rotation steps, each row followed by its count of steps
The counts run from 0 to 1221.
[  1, -10,  -9,  17, -18,  13, -32,  17,  -4,  -7, -28, -46,  -6,   0,   9,
  -7, -15, -17, -27,  17,  11, -26,   8,  43,  62,  19,  -7,  29,  -8,  23,
  -1,  16,   3,  24, -55,  37,   6,  38,  14,  -9, -14, -35, -50,  20,  29,
 -11, -12,   4, -20, -12,  -4,  70,  11,   1,  29,   9,   9,  19,  12,  16,
  -9,  11, -19,  -4,  19,  12,  27,  22]
750
[-13, -33, -13,  20,  11,  26, -35,  40,  12,  22, -20, -27,  -3,  30,  22,
  21,  20, -15, -15,  -2,   1, -39,  32,  33,  62,  20,  -6,  12,  11,  27,
  -7,  33,  -6,  44, -31,  40,  -9,  34,  25, -13,  15,   5, -32,   7,  17,
  -2,  11,   4, -16, -14, -13,  69,   7,  11,  29,   8,  20,  10,   8,  -3,
  14,  20,  -8, -11,  20,  23, -13,   5]
739
[-25, -19,   7, -15, -35,  10,  -7,  32,  10,   6, -25, -12,   1, -24, -10,
  -8,  -7, -10,  -9,   7,   1, -24,  24,  40,  54,   3,  -9,  11,   8,  31,
  33,   1,  -9,   3, -26,  31,  10,  52,  25,   8, -15, -18, -17,  38,   1,
  -9, -52, -11, -47,  20,   6,  44,   8,  -5,  44,  24,   5,   8,  20,  14,
 -35,  -7, -33,  -3,  41,  13,  -2, -11]
627
[-30, -20,  -1,  -4,  12,  20, -36,  47,  15,  24, -17, -27, -10,  -1,  12,
   3,   9,  15,  -7, -15,  10, -55,  47,  45,  41,   3,  -2,  27,  10,  19,
  31,  16,   8,  15, -10,  21,  -4,  52,  11,   9,   3,   9, -20,  12,  28,
   5, -28,   1, -17,  23,   0,  59,   8,  11,  26,  22,  -5, -12, -14,  -7,
   9,  -7, -49, -14,  37,   5, -33,  -1]
135
[-50, -10, -18,  28, -18,  14, -25,  -8,  40,  41,  -7, -17, -14,  19,  48,
  12,   4, -23,   4,   6,   5, -14,  10,   9,  37,  -8, -22,  31,  34,  26,
  27,  23, -13,  30, -26,  20,  -1,  38,  17,   1,  -6, -11, -16,  30,   9,
 -16,  -7, -10, -27, -14,  24,  52,  40,  -5,  18,   2,  27,  26,   1,   0,
   1,  34, -45, -17,   4,  12, -19,   8]
513
[-16, -19,  24,  16, -11,   0, -18,  56,  21,  29,  -9, -22,  11,  -4,   6,
  -2,  17,   9, -15,  28,   3, -22,  47,  38,  41,  10,  -7,  16,  35,  30,
  -4,  31,  15,   4, -24,  33,  19,  69,  17,   2, -24,  -8,  -8,  23,  -4,
 -10, -18, -19, -36,  -1,  21,  52, -12,  -2,  17,  15,  12,  12,   9, -35,
   7,  16, -27,  -3,  26,   6, -24, -13]
212
[-38,  17, -13,  18, -31,  12, -44,  13,   2, -13,  -5, -34,  -6,  11,   7,
  -1,   5,  -8,  -7,   3,  23, -27,  32,  43,  26,   7, -24,  24,  13,  34,
  26,  24,  25,  13, -35,  32,  -1,  51,  26,   6,  -4,   0, -47,  24,  22,
 -25, -35,   0,  18,  -4,  23,  58, -10, -21,  13,  30,  10,  36,   7,  -2,
  13,  20, -24,  -6,   1,  17, -12,  13]
583
[-17,   6,   1,   5,   1,  19, -31,  31,  -3,   7,   2, -49, -33,  -3,   4,
  10,  13,   4, -34,   4,  36,   1,  19,  39,  57,  -4, -31,  26,  27,  41,
   8,  22,  -8,  10, -38,  17,  24,  48,  30,  -6, -16, -11, -25,  -6,  15,
  30, -29, -35, -14,   5,  18,  60,   5, -11,  14, -11,   6,  18,  -7,  -6,
 -31,  13, -18, -14,  32,  19,   1,   9]
276
[-22, -20,  -5,  -4,   3,  23, -10,  32,   2,  23, -24, -20, -12,  -6,   9,
  37,   6,  -9, -28,  23,  15,   0,  19,  24,  50,   0, -27,  24,  19,  59,
  28,  -3, -25,   0, -31,  42,  14,  37,  29,  13, -10, -13, -18,   9,   2,
  -2, -39,  -9, -42,   3,  21,  60,   3, -10,  43,  10,  10,  21,   9, -12,
 -26,  12,  -5,  -9,  38,  17, -13,  17]
621
[-23,  -2,  -5,  41, -16,  13, -33,  30,  25,  35,  -1, -17,  -9,  12,  26,
   5,  10,  -6, -23,  24,  27,  -4,  39,  19,  38,  14, -18,  29,  25,  41,
  23,  34,   1,   2, -32,  12,   9,  49,  13,   7, -21, -25,  -8,  -6,  10,
 -12, -13, -15, -17, -17,  18,  41,  19, -25,  28,   3,  21,  23, -11,   1,
  -3,  44, -57, -24,  17,  18,  -4,  12]
687
[-34,   4,  -2,  17,   1,  34, -13,  40,  14,  20, -24, -21, -11,  15,  10,
  -8,   3,   3,  -8,  -3,  19, -15,  25,  40,  52,   4, -18,  23,  12,   0,
  37,  12,  16,  27, -38,   9,  27,  59,   2,  20,  28, -16, -19,  12,   9,
   3, -25,  -5,   4, -22,  21,  50,   9, -14,   3,   3,   9,  21,   5,   9,
 -27,   9, -72, -44,  11,   7, -19,   0]
677
[-23, -38,  12,  14, -35,  12, -13,  35,   6,  12, -18, -28,   1,  -6,   3,
  -2,  -7, -43, -17,  29,   3,  12,  -1,  29,  54,  19,   0,  23,  17,  40,
  28,  20, -16,  14, -10,  43, -19,  57,  29, -12,  -9,  -7, -31,  32,  13,
 -11, -11, -24, -30,  -2,  -2,  50,  25,   0,  23,  26,  -7,   9,  26,   8,
  -8,   2, -36,  -2,  21,   9,  12,  26]
895
[-31, -20, -31,   0, -27,   9, -29,  12,  23,  32,  -4, -22, -16,  -4,  27,
 -11,  -4,  -4,   5,   9,  36, -44,  23,  15,  63,   5, -21,  35,  15,  27,
   5,  32, -33,  28, -30,  29,  13,  28,  27,  -4, -31, -20, -23,  20,   5,
  21,  -8, -21, -44,  19,  17,  35,  28,   2,  27, -10,  13,  15,  10,  12,
  -5,  -7, -48, -11,   9,  12,  -2, -23]
524
[-44,  -9,  -8,  -2, -15,  21, -22,  34,  14,  10,  -7, -17, -19, -14, -14,
   9,   6,   9,  -6,  17,  43, -30,  36,  30,  43, -10, -25,  33,  23,  33,
  10,   3,  -5,   1, -22,  45,  13,  44,  25,  11,  -9,  14, -28,  14,   5,
  12, -26, -30, -31,  16,  19,  53,  -7, -17,  28,  10,  -3,  33,  20, -13,
 -16, -13, -17, -27,  27,  14, -42, -11]
795
[-31, -20, -14,  -4, -30,  25, -14,  13,  16,  31, -16, -11, -21,  19,  16,
   6,  15,  -6,  11,  -8,  14, -17,  46,  25,  39,   5,  -2,   9,  27,  37,
  43,  25, -22,  39,  -5,  14,  39,  43,  34,  15,   7,  26, -25,  26, -20,
   9, -40,  -7, -16,  17,  23,  34,  21, -11,  20,   6,  14,  20,  16,  -3,
 -20,   7, -53, -19,   5,  20, -32, -16]
1115
[-38,  34, -24, -17, -15,  10, -28,  27,  14,  27, -12,  -2,  -8,  16,   7,
  18,   1,  11,  -6, -15,   5, -27,  48,  44,  51,  -1, -37,   7,   8,  46,
  27,   8,   3,  20, -19,  12,  -4,  60,  31,  -9,  -9,   2, -36,  23,  19,
 -25, -17,  17,   0,  -2,   5,  39,   8,  -4,  13,  21,  16,   8,   3,  14,
 -30,  29, -45, -14,  10,  23,  -5, -17]
836
[-27,   4,   2,  19, -25,  -1, -42,  18,   5,  17,   4, -23, -27,  24,  42,
  20,   4, -26, -11,  13,   0,  11,  10,  35,  49,   2, -15,  17,  25,  41,
  18,  27,  -1,  21, -18,  27,  -3,  60,  34, -32,  -9, -24, -35,  21,  15,
 -14,   7,  -3, -19, -20,  15,  34,  19,  -1,  23,  -1,  20,  21,  -6,   7,
   4,  46, -42, -11,   4,  24,  20,  19]
169
[ -9, -15,   8,  -6, -12,  -6, -15,  40,  -8,  -7,  -3, -35, -13, -18, -14,
 -14, -12,   6, -35,   0,  12, -19,  23,  27,  67,   8,   5,   2,   1,  24,
  16,  26,  -5,  33, -21,  37,   4,  61,  34,  -5, -27,  -4, -33,  26,  20,
  23, -35,  -6, -15,  14, -18,  60,  10,  10,  20,  16,  -7,   0,  12,  12,
 -31,  -3, -33,   3,  40,  13,  12,  12]
1145
[-22,  -6,   6,  12, -18,  20, -42,   3,  13,  24,   0, -21,  -9, -11,  -8,
   6,   6, -11,  -8,   8,  22, -15,  34,  17,  49,  -6,   1,  25,  25,  38,
   7,  20, -23,  -3, -28,  19,   3,  39,  25, -11, -31,  -8, -35,   8,  34,
  -8,  -9, -35, -38,  17, -16,  62,  38, -10,  52,  11,  16,   2,  -2,  15,
 -35,  30, -19, -17,  43,  19, -10,   4]
962
[-26, -18, -18,  -6,   2,  25, -22,  38,  18,  12, -19, -53,  -7,   4,  28,
 -11,  13, -12,  -3,  -6,  15, -28,   1,  41,  81,  12, -39,  23,   9,  26,
  17,  43, -14,  25, -29,   9,   4,  39,  20, -21, -10, -35, -10,  10,  13,
  12, -13, -23, -18,  -5,  13,  48,  16,  11,  -1, -10,   7,   7,  -9,   9,
 -14,  13, -38,   3,   6,   7,  22,  -6]
8
[-27, -11,  -6,  10,  17,   9, -39,  35,  25,  39, -21, -24, -24,  27,  49,
  23,  13,  -2, -16,   8,   2, -14,   7,  41,  53,   2, -18,  19,  27,  29,
  13,   8,   4,  32, -30,  29,  17,  49,  21,  -5,  14, -15, -12,   8,  -2,
 -11,   3,   1, -41, -22,  15,  47,  17, -16,  22, -11,  23,  25,  -2, -13,
  -2,  29, -35, -36,  16,  18, -11,   1]
343
[-15, -22,   6, -10,  14,  33,   3,  51,   0,  51, -34,  -8,  15,   2,   4,
  29,   5,   2,  -6,  13,  10, -11,  41,  30,  62,   6, -22,  20,  18,  34,
  17,  11, -22,  13, -30,  37,  28,  58,  22,   9,   7, -11, -19,  22,   8,
   0, -15,  -8, -32,   7,  22,  46,  -7,  14,  27,  18,  11,  -4,  10, -11,
 -21,   0, -27, -11,  27,  -4, -28, -12]
1219
[-17, -34,   3,  -4,  11,  14, -13,  43,  20,  43, -16, -27,  -5,  -2,  18,
  14,  12,  -9,  -9,  18,   9,  -7,  14,  21,  74,   0, -18,  23,  27,  34,
  -1,  26, -32,  19, -19,  32,  12,  49,  32, -19, -20, -15,  -7,  21,   6,
   9,   8, -30, -57,   4,   2,  52,  23,  12,  25,  -9,  12,   1,   8,  -6,
 -20,  15, -18,  -8,  30,   5,  -5, -14]
1214
[-37, -38,   6,  26, -12,   6, -12,  16,  15,  12,  -2, -52, -15, -11,  42,
 -12,   3, -11,  -7,  13,  14, -19,  -3,   9,  49, -11,   1,  34,  24,   2,
  26,  33,   0,  29, -31,  26,  26,  49,  16,   5, -12, -30,   5,  45,   6,
  15, -27, -18, -32, -11,  34,  65,  23,  10,  22, -14,  13,  25,  -1,  -7,
   6,  17, -35,  -5,  16,  -5,  -8,  10]
1200
[-35, -24,   6,  40,  -1,  11,   2,  30,  24,  12,  -2, -19,   7,  -5,  -5,
   0,   8,   2, -22,   6,   8, -25,  35,  -3,  49,  -4, -10,  12,  34,   9,
   6,  34,   0,  30, -40,  38,   4,  46,  15,  15, -22,  -4,  -7,  29,  10,
  15, -30, -19, -18, -10,   1,  87,   8,   6,  17,  19,  16,  28,  14,  -7,
  -9,   7, -17,  -3,  42,  10, -36,   8]
805
[ -8,  16,  -1,  21, -14,  10, -38,  21,  -4,   2, -26, -43, -10,   9,  11,
   1,  -1, -11, -27,  10,   7, -16,  12,  55,  44,  15, -19,  26,  14,  23,
  -2,   9,  20,  11, -61,  33,  14,  50,  13,  -5,  -9, -36, -42,  16,  23,
 -23, -19,  -4, -12, -15,   7,  76,  -8,  -7,  19,  13,  18,  25,  10,   5,
  -1,  18, -11, -12,  26,  23,  12,  10]
753
[-11,  -4, -15,  -2,  -3,  28, -18,  -5,   7,  12, -33, -48,  -2,   4,  12,
  -3,  -4, -18,   5,  12,  16,  -4,  16,  21,  65,  10,  -8,  39,   6,  14,
  14,  29, -22,  19, -32,  13,  42,  44,  15, -13, -22, -16, -51,  30,  17,
 -14,  -3, -12, -18, -14, -10,  71,  31,   9,   3,   4,  11,  22,  11,   9,
 -44,  25, -36,  -6,  -4,  -5,   6,   5]
1093
[-30, -26,  14,  16,   1,  29, -11,  40,  -6,  22,  -7, -48,   9,  -5,  -4,
  11,  23, -23, -17,   1,   9,   8,  15,  28,  56,  -6,  -4,  24,  20,  31,
  16,  25,   1,  10, -30,  20,  -2,  62,  31, -13,  10, -10,  -2,  29,  26,
 -13,  -4, -34,  -7, -13,  12,  78,  13,  13,  33,   2,  20,   3,   2,   3,
 -14,  34,   7,  -5,  32,   5,  -7,  12]
884
[-29,  15,   0,   6,  24,  17, -23,  35,  14,   9, -17, -18,   1,   7,  10,
  29,  12,  -2,  -4,  10,  -3, -10,  27,  25,  63,  -2, -32,  11,  20,  23,
   8,  18,   8,   1, -26,  41,  11,  69,  30, -20, -17, -22, -28,  24,  21,
 -22,   2,  -7, -12, -29, -16,  70, -14,   5,  11,  22,  21,  30,   5,  -2,
 -15,  44, -15,  -4,  19,   5, -24,   0]
489
[-17, -38,  20,  38,   9,  27, -23,  37,   4,   5,  -9, -18, -24,   1,  15,
  21,   0, -15, -23,  24,  13, -16,  28,  10,  53,   6,   6,  32,  16,   9,
   7,  22,   0,  20, -23,  58,   7,  45,  15,  -4,  -2, -21, -35,  13,  22,
  25,  -4,  -5, -28, -12,  -2,  66,   1,  10,  35,  10,   5,  21,   4,  -8,
  15,   7, -35, -17,  36,   8, -22,  36]
474
[-28,  -4, -21,  27,   9,  22, -24,  24,  20,  15, -23, -47,   8,  15,   8,
   4,   6,  -5, -29,   2,  15, -24,  25,  35,  42,  13, -26,  26,  14,  27,
  17,  24,   8,  29, -45,  22, -10,  41,   6,  20,   5,  10, -29,   5,  27,
 -17, -29,  -9,   9, -20,   3,  91,  14, -11,  -2,  22,   8,  22,   3, -11,
  -5,  15, -21, -10,  19,  10, -22,  20]
409
[-29, -43,   0,  13, -17,  -1, -14,  26,   5,  23,  -1, -42,  -6,   4,  24,
   2,   0, -22, -24,   2,   7,  -3,   2,  20,  49,   5,  -6,  22,  30,  35,
  23,  36, -21,  54, -16,  47, -19,  50,  37,   2,  -1,  14, -29,  33,  18,
  17, -25, -14, -15,  14,  23,  56,  28,  13,   8,  16,  -3,   0,  10,  -9,
  15, -13, -27,   2,  25,   7, -11,  28]
724
[-20,  -9,  -2,   6, -32,  20, -21,  42, -11,  36, -34, -29, -18,   4,   9,
   7,   8, -20, -18,  14,  24,   7,  24,  50,  20,  17, -10,  37,  17,  44,
  31,  -4,  -5,   2, -24,  25,  25,  61,  30,   5,   9,  -9,  -8,  18,  -6,
 -20, -31, -17, -24,   3,  22,  57,   1, -14,  38,   4,  17,  12,  20,  11,
  -1,   4, -30, -18,  28,  30,  -5, -12]
27
[-36, -12, -13,  -2, -28,  26, -20,  12,  16,  31, -14, -12, -19,  25,  16,
  10,  19,  -3,   7, -10,  16,  -8,  46,  28,  36,   3, -12,   9,  32,  39,
  37,  28, -22,  37, -10,  14,  36,  44,  36,  13,   8,  27, -24,  22, -22,
   3, -38, -10, -15,  15,  24,  38,  18, -15,  18,   6,  18,  22,  16,  -6,
 -23,   9, -49, -19,   6,  26, -37, -19]
1114
[-18, -14,  15, -10,  -6,  26, -15,  64, -18,   8,  -1, -38,   4, -13,  -6,
  -1,  14,   9,  -8,   5,  26, -22,  45,  50,  62,   4, -12,  23,   4,  31,
  16,  34,  11,   1, -30,  21,  28,  66,  28,  -3,  -4, -22, -15,  20,  14,
  12, -25, -15,  -6,   9,  37,  38, -25,  12,  32,  -1,   1,  -3,  -1,  -4,
  -6,  10, -25,  -4,  18,  -1,   2,  -7]
876
[-25, -41,  -3, -21,   8,  31, -22,  22,  17,  12, -22, -49, -12,  -6,  18,
  14,  14, -10,   4,   3,   2, -26,  19,  36,  67,  -8,   6,  29,   4,  35,
  38,  12, -14,   7,  -9,   8,  26,  34,  22,  -6,  -6,  -6,  -8,  25,   4,
  -9, -26,  -5, -47,   4,   2,  62,  34,   1,  48,  -7,   5,  10,  -4,  -9,
 -38,  31, -16, -11,  23,   1,   1,   1]
615
[-10, -33,  -4,   7,   6,  20, -26,  35, -13,  13,   8, -42, -15,  -3,  21,
   6,  11,  -4, -19,  11,  38, -16,  20,   5,  69,  11,  -6,  20,  14,  33,
  12,  52, -28,  26, -31,  39,  22,  45,  43,  -9, -20, -29, -15,   8,  16,
  37, -13, -21, -18,   6,  22,  40,   4,  10,  33, -12,  12,  12,  -6,   1,
   6,  17, -21,  -1,  19,   5,   2,  14]
870
[-30, -25, -42,  -3,   2,  26, -11,  32,  14,   6, -20, -36, -10,   4,  12,
   0,   5, -12, -14,  -4,  19, -30,  15,  11,  72,  15, -12,  15, -18,  25,
  42,  23, -14,  37, -21,  15,   2,  38,  32,   0,  -6, -15,  -4,  21,   4,
   0, -29,  11,  -8, -24, -15,  65,  27,  -3,  34,  -2,  15,  29,   7,  30,
 -29,  33, -36,  -8,  13,  20,  14,  -1]
1013
